Each row of Y is roughly a mix of the hidden directions of one of several groups; some rows fit no group.
Y, 130 rows:
[[ 21 -18 -17  22  16  13   6  28   0  28  29 -20]
 [ -8  -9 -21 -24   3   1  53  18  10  17   7  -9]
 [-32  39 -13 -16  11   4  -8   4 -28 -16  -8 -22]
 [-28  -7 -11   8  -4   6  35 -36  13 -16  23  16]
 [-16 -10 -23 -20 -26  10 -10  25 -13  15  38  18]
 [ 49  10   1  -4 -12  30 -25  -9  -1   3  25   4]
 [ -4  10  21 -39 -21  34  -5  -5  -7  10  21 -23]
 [  4  13  20 -55  10  12   8 -14 -11  -3  21  12]
 [ -1  27 -14   7   7 -18 -23 -15 -49   0 -10  17]
 [ -1 -39 -21   8 -30  -7 -25  20  -8   2  -6  28]
 [-46  12   3  -7  18 -23  -8  12 -24 -21 -21   0]
 [ -7  31 -16  20  19 -10  -1 -12   7 -22 -21  39]
 [ 16   6 -30 -20 -20  39  -3  17  -3  11   8 -29]
 [-16  -8   8  15 -33  41  -2   0 -16  15  29 -11]
 [ 29 -12   5 -15 -19   6  -1  19  11   3  48  20]
 [ -3  35 -22  21 -32  31  -6   9  -6  -5   4  21]
 [ 15  28   4  -2  24 -16  15 -31  16  31  19 -14]
 [-18  14  39  -9   1   2  12 -28 -11   5  27 -30]
 [  1  -9  15 -53 -11  -1 -15  17  26   3   9  17]
 [ 10 -17   2 -12 -10 -25 -30  22 -15   1 -42 -12]
 [  4 -15   2  18  12  45 -18  17  26 -13   5 -24]
 [ 15  33 -19  24  17 -19  35  -5 -19   0  16   3]
 [ 29  39  10 -12   4  -9   4  38  11  21   2   8]
 [ -5  34 -35  12 -12  18 -20  17 -28 -10   2 -14]
 [-36  -8  32 -15 -28   0   7   8 -26 -23  -2 -14]
 [ 15  -3 -20   6  13 -27 -10  -3  -8   9 -53 -15]
 [  5   7  43  20   5 -14 -12 -10  25 -32 -11  17]
 [-16  17  12  18  12  38 -38   4 -18  10  17  -8]
 [-16  23   7  17  22 -19  12 -17  23 -26 -34   6]
 [ 26   6   7  26  -9 -29  -4 -14  13  -9 -31  31]
 [ 15  18 -20 -21  -2 -36  12   5  17  35  15  16]
 [-21   3 -17  27   1   0  11 -32 -35   4  23 -21]
 [ 47   6  22  17 -11   7  -7 -24  22  -3  16  17]
 [-28 -20 -26 -24   8  18   2  30 -14  10  -7 -27]
 [-22  37  -2  24  20  24  18 -19  -9  -5  22  11]
 [ 37  -1   6  27  30  21 -26   4  14  -6 -20  -5]
 [  7  25 -23  47 -17  12  11   5  17  -5  23  -5]
 [ -8   6  24   3   0  18 -40 -23 -23 -17  18 -23]
 [  3  18  -4  -3  -2  -8  -4  36 -29   5 -44 -17]
 [-31   1   7  -3 -16  17 -18 -19 -17  15  40 -21]
 [-27  -5  19  -6 -15  -8   2   6 -33 -20 -35 -26]
 [-10 -17 -13 -52   4  -3  28   6  -3  -5  21 -13]
 [-20   4  14  13  -6  39 -10  20   9  20  14 -35]
 [-11   7   3   4  -6  24  41  20  19  32   6 -22]
 [ 24  20  -2  -1  23 -33  12 -29  25  25  -3  -6]
 [  6  -5 -41  18  16 -18  13 -19   8  -1 -40   6]
 [ 12  13  -3 -17 -15 -34  11  36   9   0 -30  20]
 [ -1 -18  28 -41  18  23 -16  -7   7  14  16 -19]
 [  3  22  17  14   4 -28 -21 -22 -23 -16 -28  23]
 [  4 -19  37 -16  -5 -24  22  -1  34  -5  17  18]
 [  1   6  26 -17  -4  30  10 -14 -12  18  34 -32]
 [-13 -15 -27 -13 -11   8  17  38   2  12  38  -4]
 [ -2 -10  15 -20 -33  39 -13  11   1  16  15 -27]
 [-14   1  -6 -19  -7 -11 -15  -4 -37  35   8 -34]
 [-35 -16 -30  26  -5   3 -17   3 -17  12  24 -21]
 [ 54 -15   2  -1 -22  18  -3 -15  15  19   5   7]
 [-44 -27   4 -25 -11  13 -13  20  13  -7   0 -21]
 [ -1  17 -10  17  40  30 -19  12 -32  -7  -3   1]
 [ 28  21  26 -35  22  10   3   2   2 -10 -12  29]
 [-38  34  -5   5   8   2   4 -19  -1 -28  -8  30]
 [  8   0  -2  -4   1   0 -30  11  36 -14 -45  17]
 [-22  -4  10 -22 -21 -11 -13  13 -42  11  -9 -30]
 [ -6 -25 -20  15   0  35  -9  -9  12 -10  36  24]
 [ 20  13  24   5 -25 -12   4 -20  24 -12 -42   0]
 [ -3 -36 -25  17  -4  34 -27  11  -7 -19  -1  13]
 [ 25 -22 -22   4  -7 -42  15  13 -27  10  11   2]
 [-34  37   3  -8   3 -18 -10  10 -23 -29 -16  -2]
 [-41   5  23 -21  -3 -15  19 -18   3 -21 -11 -26]
 [  8   7  -8 -21 -25  14  18  -9  13  10 -39 -34]
 [ 18   6  17  38  -9 -29 -10 -12   4 -13  -6  36]
 [-26  27  -8 -25  21 -21  12   6  18 -28 -20 -12]
 [ 18  19  25  49  -3  12  -7  -3  10   0 -28  -7]
 [  5  34  20   7  42  15  15 -25  10   3   9 -12]
 [ 26  35  -9  41  20  -7  26  -8   0   2  -1   0]
 [ 17  10   3 -41   7 -17  29 -16  -4  -3   2  36]
 [  4 -35 -11  29   9  27 -12  28  16   1  24   1]
 [  8 -19 -27 -20  24 -20 -21  13 -15 -32 -11  18]
 [ -3 -19 -37   6 -22   7 -19  46   7   3  -1   5]
 [  1  20   0  -7  -1   7  54  -1   9  33   5  14]
 [ 29  18  30  38 -20 -17   7   9   0  18  -1 -13]
 [  1  11  23 -38 -12  -9  -7 -37 -12  -4  25  17]
 [ -8  -4 -32 -10  17 -21   0 -22 -40 -14  16  18]
 [-27  30 -15  -9  18  32 -18   5  17 -16   0  25]
 [  6 -35  16 -17 -13 -28 -21 -13   3  -8 -31  20]
 [-25  -8  21 -28  25 -15  19 -24   2   7 -30 -14]
 [-11  -5  18 -23 -31   1 -14 -31 -25  -7   2  32]
 [ -9 -11  11 -18 -21 -20 -47 -22  -3 -10  20  13]
 [ 24  -1   9  33  31  31 -11 -20  19 -15  -1  -4]
 [ 18   9   5   4  21 -33  15 -40  29  10  -8  -4]
 [-21 -35  24 -21  20 -15  25   5  23   6  17   6]
 [ -5 -14 -29  16  14   9  12 -42  21   1  24  16]
 [-27 -19 -20  17  48  -8   0  18  18  -6   2   3]
 [-22   6  14 -17 -18  -8   3   7  26 -21 -34 -33]
 [-11  -9  10  25   9  39  12 -19  14 -35  16  11]
 [ -5  -4  27  24  39   7   1 -15  34  -2 -20 -14]
 [ 13  15  -1  15  31   4 -11 -20 -18  18 -23 -40]
 [ -9   3  25  -3  40  -2 -19 -36 -14  -6 -25  -2]
 [ 13  11  24   3  16  31 -37  29  11  -7 -18   0]
 [ 11   4 -19  14  18   1  16  45 -13  32  15 -12]
 [  8  -3 -36  16  13  21 -19   4 -32  20  28   3]
 [-41  -6 -20  -2  24  20  -3  19 -11  -2 -15 -31]
 [-18   4 -17 -21  44  -5   3  26  26  -8  -2 -21]
 [-15 -28 -36  -2   3  21  19  22   2  25   9 -22]
 [ 36  14  10 -34 -16  20 -17 -13 -16  15  15  17]
 [  6 -10 -17 -16  29   8  37  11 -15 -23  -8 -31]
 [ 21 -20  11  -5  24  14   6   8   1  30  30 -33]
 [-33  13 -38  -9   5 -24   7  26   1 -25  -7  10]
 [ 14   2  13  22  12  24  13  -2  35 -31   8  28]
 [  5  11  -1  11  18 -18 -11  -3  30 -21 -46  19]
 [ 11   7 -17 -12  15  -4  44  22  13  19 -14  30]
 [-16  17 -22   1  10  -4   5 -15 -27  25  22  40]
 [-11 -39  22 -16 -27  21 -17   8   5  13   6 -27]
 [ -3   9  29  22  -6  37 -12  14  15   9  -2 -37]
 [ 29 -16   4  26  28   6 -25 -20  16 -12 -27  -8]
 [  6  -1  -4 -31   0  -2 -36   4  20 -13 -31  32]
 [ -3  -8  -5  -5   4 -17  14 -44  27  12  36  11]
 [ 20  -3   7 -48  21  -3 -15  10  -2 -27  -8  23]
 [ -6  -7 -25 -16  17 -13 -37   7 -20  -9   7  38]
 [-22 -21  -5 -11 -25  -6  18  -8  19 -17  29  34]
 [ 17  25  31  -9  -5  16  43  -5  18  18  -7   1]
 [-34  -1 -17  -4 -25  15  14  30 -31 -15 -10   7]
 [ -4  14 -19  11  41  31  -9  28 -23   5  -3   9]
 [  1 -24  39 -21  18 -13 -22  -9  -3 -11 -30  14]
 [ 18 -21 -16  30  -6  -3  -7  17  -5  12  38  31]
 [ -4  48 -10  31 -26 -12   3   4   3 -24  -6   1]
 [ 29  28  36 -16   5 -23   4  10  27  13  12   3]
 [ -2 -36 -12   4   8  32  -6  33  15   6  29  -7]
 [ 20  11 -19 -18  -4  35   1   0  -1  15  43 -17]
 [ 29  12  -4  16  20  16 -24 -38 -25  15   1   4]
 [ 37  -2   1  44  -5  13 -25  -7   5  -3  12  21]]
In each list below, four rows fit none of the groups, and each other row fits one group, some only roughly. Which are they? Name them in the order they come.
- j_768: [-10  -1  28 -24 -10  -6 -21 -18 -25 -17 -36  15]
- j_427: [ 16 -21 -11 -14 -16 -27 -11   4  26   8  25  36]
- j_709: [ 27 -21  13 -25  23 -34 -12  -3  17   1 -28   0]
- j_628: [ 33  19   7   2  17 -12  -1   7  35  -4 -39 -11]
- j_758: [ 19  36  15  -6  34   8 -11 -14  28  -7 -18  15]
- j_72: [  9   9  -1 -22 -13 -41  21  10  31   4   1  29]
- j_438: [-31 -28 -19 -22   3   9  20  -5 -15  20   9 -31]
- j_202: [ -5 -12  -1 -30  -8  -4 -24 -21  29  -6  26  33]
- j_164: [  9  16   7 -40   9 -11  -3 -18 -11   1   9  46]
- j_716: [ 22  17  19  -9  17  41 -28 -15  20   9   2  13]
- j_733: [-16 -27 -43  33  -4 -18  -3   7 -11  -5  -1 -21]
- j_530: [  3 -44   2  19  -3 -25  10  -9 -32  13  23   3]
- j_5: [-17  12  22  -1   0 -19  49 -22  19 -17  -3   3]
- j_811: [  3 -28 -27  -6   4 -26  -3   3 -29 -10  -1 -40]
	j_768, j_438, j_202, j_811
- j_621: [ 17  -1   2  -2 -22  23 -17  34  15 -22  37   7]
- j_82: [ 40 -21  14  12 -27  31  -2   9  17  -7   3  19]
- j_177: [-36  11 -13 -28  20 -16  18   1 -29  11  22  -3]
- j_915: [  2  -3   3   5 -48   5 -28 -14  10   3  31 -22]
- j_142: [-38 -21  15 -25 -40  -5   9   6  -8  12  11   4]
- j_322: [ 21  11  19   8  -6  -8  23  13  36  13 -34  20]
- j_78: [ -8 -30   1  15 -32 -28 -27   9  30   3 -10  -3]
- j_73: [  5  -3   6 -25   0 -25  33  31  -6  -5 -26  27]
- j_188: [ 48  -2   4   2  36 -10   7  -8 -10  19  18  14]
- j_715: [  2 -51   1  -9 -10  -7 -10  20 -10  24  20 -22]
	j_82, j_915, j_142, j_73
- j_236: [  9  25 -13  -2  -5  14   7   9 -38  13 -21 -39]
- j_776: [-10  20  37 -10  22 -32 -24  -6 -17   6 -17 -10]
- j_187: [-48 -30   3  20 -30  15  -4   7   6  -6  -2  -4]
- j_89: [ 22 -10   4  25  -3 -27  -2 -23  -6 -37 -28 -12]
- j_414: [  3   7   9 -57  -7 -22 -11 -12  -3  10   6  21]
- j_677: [ -8  35  11 -15  36 -17   4 -22   9 -21 -21  11]
- j_300: [-16   4  28 -21   7 -31 -23   5 -20 -26 -15  22]
- j_619: [  5  11  -5 -10  35   9 -10 -15 -46 -27   6  -9]
- j_367: [ 14 -16  16 -21  -4 -30  -1 -28 -22  10 -29  25]
- j_155: [  9  29  11  35  41  14   4  -1   6 -15  18   8]
- j_343: [  0  -1  29 -25   4  36 -20  16   0  -9  12 -33]
- j_359: [ -2  10 -21  14   4  23  21  -1  24  -5  33  37]
- j_943: [ 32  17   7  34   9 -14  29  -6  -1  19   3 -28]
	j_236, j_776, j_414, j_155
- j_569: [ 26   6  21 -46  16  24  -1 -14  21   1   6   8]
- j_437: [-17  -2 -19 -16  -2   4 -20  26   6  30  18  40]
- j_981: [ 13  19  22  -3  -6   2  20  35  27 -18   4  33]
- j_982: [ 24  33  25   5   2  -7  19 -28   3  14  -6  33]
- j_64: [ 15  29  -6   8  32  27 -12  18  35  10  -7  -7]
- j_529: [-21  21  -6  -4  -3  -7  -4 -11 -52  11  26  13]
- j_265: [  0  16  -4  19  13   0  16   7 -13 -18 -55 -13]
- j_963: [ 10 -23  -6  25  12  -1   0 -20  28 -33 -30  15]
- j_895: [  8 -29 -23 -11   2  26  23  -4  11  38  13 -19]
- j_837: [ 24   9   4  29   6   0   8  13 -39  15  26 -25]
- j_657: [ -9   1   1  -2   6 -27   6 -29 -21  10 -34 -37]
- j_29: [ 13  30   7  -4  26  39   2  10   6  17  27 -18]
- j_754: [ 19 -11  14 -44 -18  17  -5  23 -14  14  -6  26]
- j_452: [-16   2  -3   0 -23  -6  49 -19  -3  25  20 -15]
	j_569, j_529, j_837, j_754
- j_199: [ 29 -28 -22  22  17  12 -35  -4  18  -1 -10  11]
- j_15: [ 18   5   6  14 -23  21 -32  30 -18 -11  10 -29]
- j_451: [-12   7  -1 -39  22  25   5  -6 -27  -6  33 -10]
- j_996: [  7  26 -12  26   9   3 -41   3 -27 -21   3  18]
- j_762: [-27 -49   0 -13  -7 -25   9   1   7  17 -13 -15]
- j_387: [ 27 -29  11   9 -29   4  22  -3  38  12  -7   8]
- j_635: [ 17 -11   0   2 -12  25  -2  28  32  -9  42   0]
- j_524: [ 22  20  23 -22  25  20  15  -4  37 -12 -13   3]
- j_978: [-26  22   7   7  11   6  30 -26 -25  -2 -14 -33]
- j_951: [ 19  10   4  -3   5  37 -32  25 -12  18  28  -8]
- j_926: [ 18  -9   6   3   4 -29  15 -15  14  12 -34 -39]
- j_174: [ 16  34  35  -5  12  23 -22  -6  -5   5  -7  30]
- j_316: [ 24  -5  31  33  17  16   7 -16  12  20   5 -27]
- j_889: [ 24   4   1  33 -10 -23  20  12  19   0 -23 -32]
	j_15, j_762, j_524, j_926
- j_494: [-22 -27  -2  -6 -34  -9 -16  22  18 -17 -32  -2]
- j_933: [ 30  -2 -17   7  -8 -18  12 -19 -17  34  25  25]
- j_464: [-10   7   6  -2  -5  34 -20  28 -39   9  11 -23]
- j_878: [ 11 -21   9 -13  22  -1  11  16  46  -7  -9  29]
- j_40: [ 30  16  11  20  31  16 -17   4 -14 -24 -30   4]
- j_647: [39  0  1 26  3 23 13 13 -1 22 20 30]
- j_993: [-15 -26 -37   2  -7 -12  24  34  18   9  -3 -14]
- j_791: [ -3 -12 -14  48  14   4 -19  17  -9 -18 -18 -25]
- j_331: [ 16  -8 -13  13 -43  -4 -41   4 -17  17   1   1]
- j_750: [ -8  10  21 -13 -12 -29  34 -15  30 -19   5  21]
- j_273: [ 41  13  15   0   0  27  -1 -13 -15  30  28  -4]
- j_471: [ 24 -43  -7  -4 -21   0 -27  21 -23   3 -12  -7]
- j_711: [ 13  20 -17  -6  27 -10  16 -10 -23   1  -6  46]
- j_845: [-27 -26 -27 -24 -13  -5 -17  26  12  10  25   9]
	j_878, j_647, j_331, j_471
- j_262: [ 21  -3  -3 -11 -37  36 -33  10  -1  18   0  12]
- j_44: [  1  47 -38  -7  17 -11  -6   1 -25   4  -7   0]
- j_908: [ 17 -33 -11   6  -5  22 -34  10  20  -6  21  26]
- j_128: [-29  -5   7 -35 -31 -29  13  -1   8  18  -8 -18]
- j_567: [ 32 -17  20  -1   1  -4 -40  27   4  -8 -27  -2]
- j_634: [ 23 -11 -11  24  -3  22  25 -13  37  19   7 -20]
- j_868: [-37   4  10 -23  -7 -31   5  30   4 -26   0  12]
- j_423: [-16   4   5 -17  37 -31 -10 -15 -16 -18 -31   5]
- j_373: [  2 -33 -14 -10 -21 -47  -2  12 -10  -8 -21  10]
- j_752: [ 12 -13  -4   8 -24 -25  10  20  42   8 -27  15]
- j_674: [  7  -6  -5 -41   7 -48  13  -1   6   5   8  22]
	j_44, j_128, j_423, j_674
- j_329: [ -4 -27   0  25 -43  -9  13  -6 -28  15  17  -3]
- j_108: [ -7  38  15 -15 -37  25  10  -8  -9  -7  13 -22]
- j_603: [ -6 -21  -9  20 -18   0  27   8  13   6  -4 -50]
- j_680: [-26   5   0  -3  45 -17  -5 -15 -33  11  15  10]
- j_290: [  5 -22 -19  -6   4  -2 -56  18  -3  11  -1  17]
- j_58: [  8  -9 -17  21  -1  -5  13  21  11 -19  18  49]
- j_311: [  6  -5 -15  29 -36  30   7   8  19  28   7 -13]
- j_446: [  0 -47 -12  -2 -10 -19 -25   2 -17  -3   4  32]
- j_812: [ 36 -21  12  -5  21  18 -13 -30  24 -17  -6  16]
- j_301: [-14 -10 -28 -29  30   6 -17  20 -26  -5  19  14]
	j_290, j_58, j_311, j_812
- j_132: [ 42  -4  15  14  17  18 -29  16  26  -8   3  14]
- j_820: [  6   0  -1   3  -5  43 -21  32 -11   5  36   6]
- j_400: [-29 -17  15   4 -20   2  23  -8  14 -44   1  20]
- j_267: [  5 -18  13 -12   9   7 -26  -5 -40  30  28 -10]
- j_694: [  0  56   7   4  -2  -1  13 -32 -10 -16  -1   8]
- j_219: [ 16  -5  31 -19   8  19 -30  24  19 -21 -16 -16]
- j_406: [ 40   0   0  15  28  16 -37  -1   7  20   2 -13]
- j_554: [  8  28 -14   3  14  22   4  -7   1  36  42  -5]
- j_881: [-38  12 -11   2   3 -32  24 -10 -17   5 -33  -5]
- j_721: [-19   1  12  -1   4 -14   5 -28 -34   7 -19 -42]
- j_517: [ -3  11  -2  35  11 -18  38 -13  -7  26   2 -26]
- j_562: [  6 -22  -6 -28  14 -15  22 -14  34  23  25 -12]
- j_110: [  7   5  12   0 -17 -20 -21  -9 -21  17 -40 -33]
	j_267, j_517, j_562, j_110
- j_248: [ 15  41  12 -32  -8  31  -7  -4   8   6   9 -21]
- j_708: [-19 -29 -16   3  -7 -27  34  13  11  22 -26  -2]
- j_540: [  2 -45  16  18   7 -16   2  15  26   0  16  28]
- j_853: [  7 -35  -2  31  -4  18  -7   2   3  -4  36  29]
- j_928: [-10   5   1  -8  23  12   6 -35 -40   3  -6 -33]
- j_178: [-20  13  21   9 -40 -22   5 -13  33  -6 -12 -13]
- j_481: [  1  42  14  18   4  -7   8  15  16 -36  -5  24]
- j_69: [ 18 -17 -19  10  18   1 -39 -18 -12  29  -2 -25]
- j_688: [-13  -7  36 -15  36  12   3 -28  -6  13  23 -11]
- j_353: [  1 -10 -14 -12 -21 -34   1   5  28  16  -8  41]
	j_853, j_928, j_178, j_481
- j_804: [-14   3  19  30  26  26  -1   1   5 -18  -4 -41]
- j_340: [  1 -19  -7  10 -26 -17  28  19  40  16 -17  -4]
- j_945: [-19 -22  19 -24 -44  19 -21  -6 -12  -1  11  -7]
- j_938: [ 11  18  23   0  20  15 -41 -16 -27 -22   4   9]
- j_532: [  1 -10  20 -16  22  -3 -27 -11  35 -11 -35  10]
- j_393: [ -1  13 -34 -42   3   0 -12  24 -16  -1  22  19]
- j_172: [ 35 -21 -37  -5   7  -9   5   3  12  21  20  24]
- j_756: [ 12 -20 -19 -13 -12 -39   9  10  26  -4 -19  30]
- j_510: [  1 -29 -21  12 -16 -40   6 -10  15   4  30 -16]
- j_922: [  3  -1   8  25  23  48 -12  16 -12  15  17 -13]
- j_2: [-17 -15  -1  11  14  16  31   2  41  11  16 -27]
- j_167: [-14 -19 -21 -28 -23  -5 -31  26   8 -11 -19  16]
	j_804, j_172, j_510, j_922
- j_231: [-15  -2 -27  -5 -19 -39   6   7 -41  12  -4  -2]
- j_268: [ 41  -8  33  -8  -8 -11 -27  -9   0 -11  -7  28]
- j_858: [-11  -9 -10 -25   5  15  19   2  33  -7  32  33]
- j_100: [-11  33  31   4  32   6 -15 -15 -27 -13 -17   1]
- j_782: [ 22  -9  28  41  15  13   8 -18  16  19  -4 -20]
- j_784: [ 21  19  17   1 -24  24 -24  -6  19  -8 -39   8]
- j_511: [  5   7 -33 -20 -13 -30  14  39 -13  -5   9 -16]
- j_737: [-13   9   9 -15  -7  10  -1 -34 -28  24 -22 -33]
- j_294: [ -1  24  23 -20  21  41  17  -5 -14  -1  12 -24]
- j_323: [-18  -2  41 -14  18   7   3   2  36 -27  -6 -15]
	j_231, j_858, j_100, j_737
- j_444: [-31  10  11  -1 -24   5 -31 -22   7 -20 -33  -8]
- j_84: [ 28  16  -1  18  21  21  -2  16 -17  36   3 -26]
- j_238: [-12  -6 -30  -4   7   3  -9 -26 -21  37  26 -20]
- j_309: [  1 -44   1  11  19  10  -5   4 -14  32  31  -5]
- j_749: [-25   4  25  -5  -4   2   6 -23 -36  -1   0 -41]
- j_50: [ 12  12  23  26  25  40   1 -15  11 -25  13  -1]
- j_381: [ -5 -16  11  10   4   6 -23  -6 -32  -9 -38 -34]
- j_547: [  6   0 -11  26 -36  12   2 -13 -27  16 -27 -26]
- j_553: [ -7 -22 -33 -23 -15 -21 -10  43  -3  -2   0   0]
- j_600: [  3   5   7  13 -29  12 -18  29 -31  14  24 -25]
- j_106: [ -4 -12 -14  23  21 -14 -28  -4 -42   8 -10  23]
- j_795: [-22 -19  19   9 -12  -4  23 -28   7 -41 -17   3]
	j_444, j_84, j_547, j_600
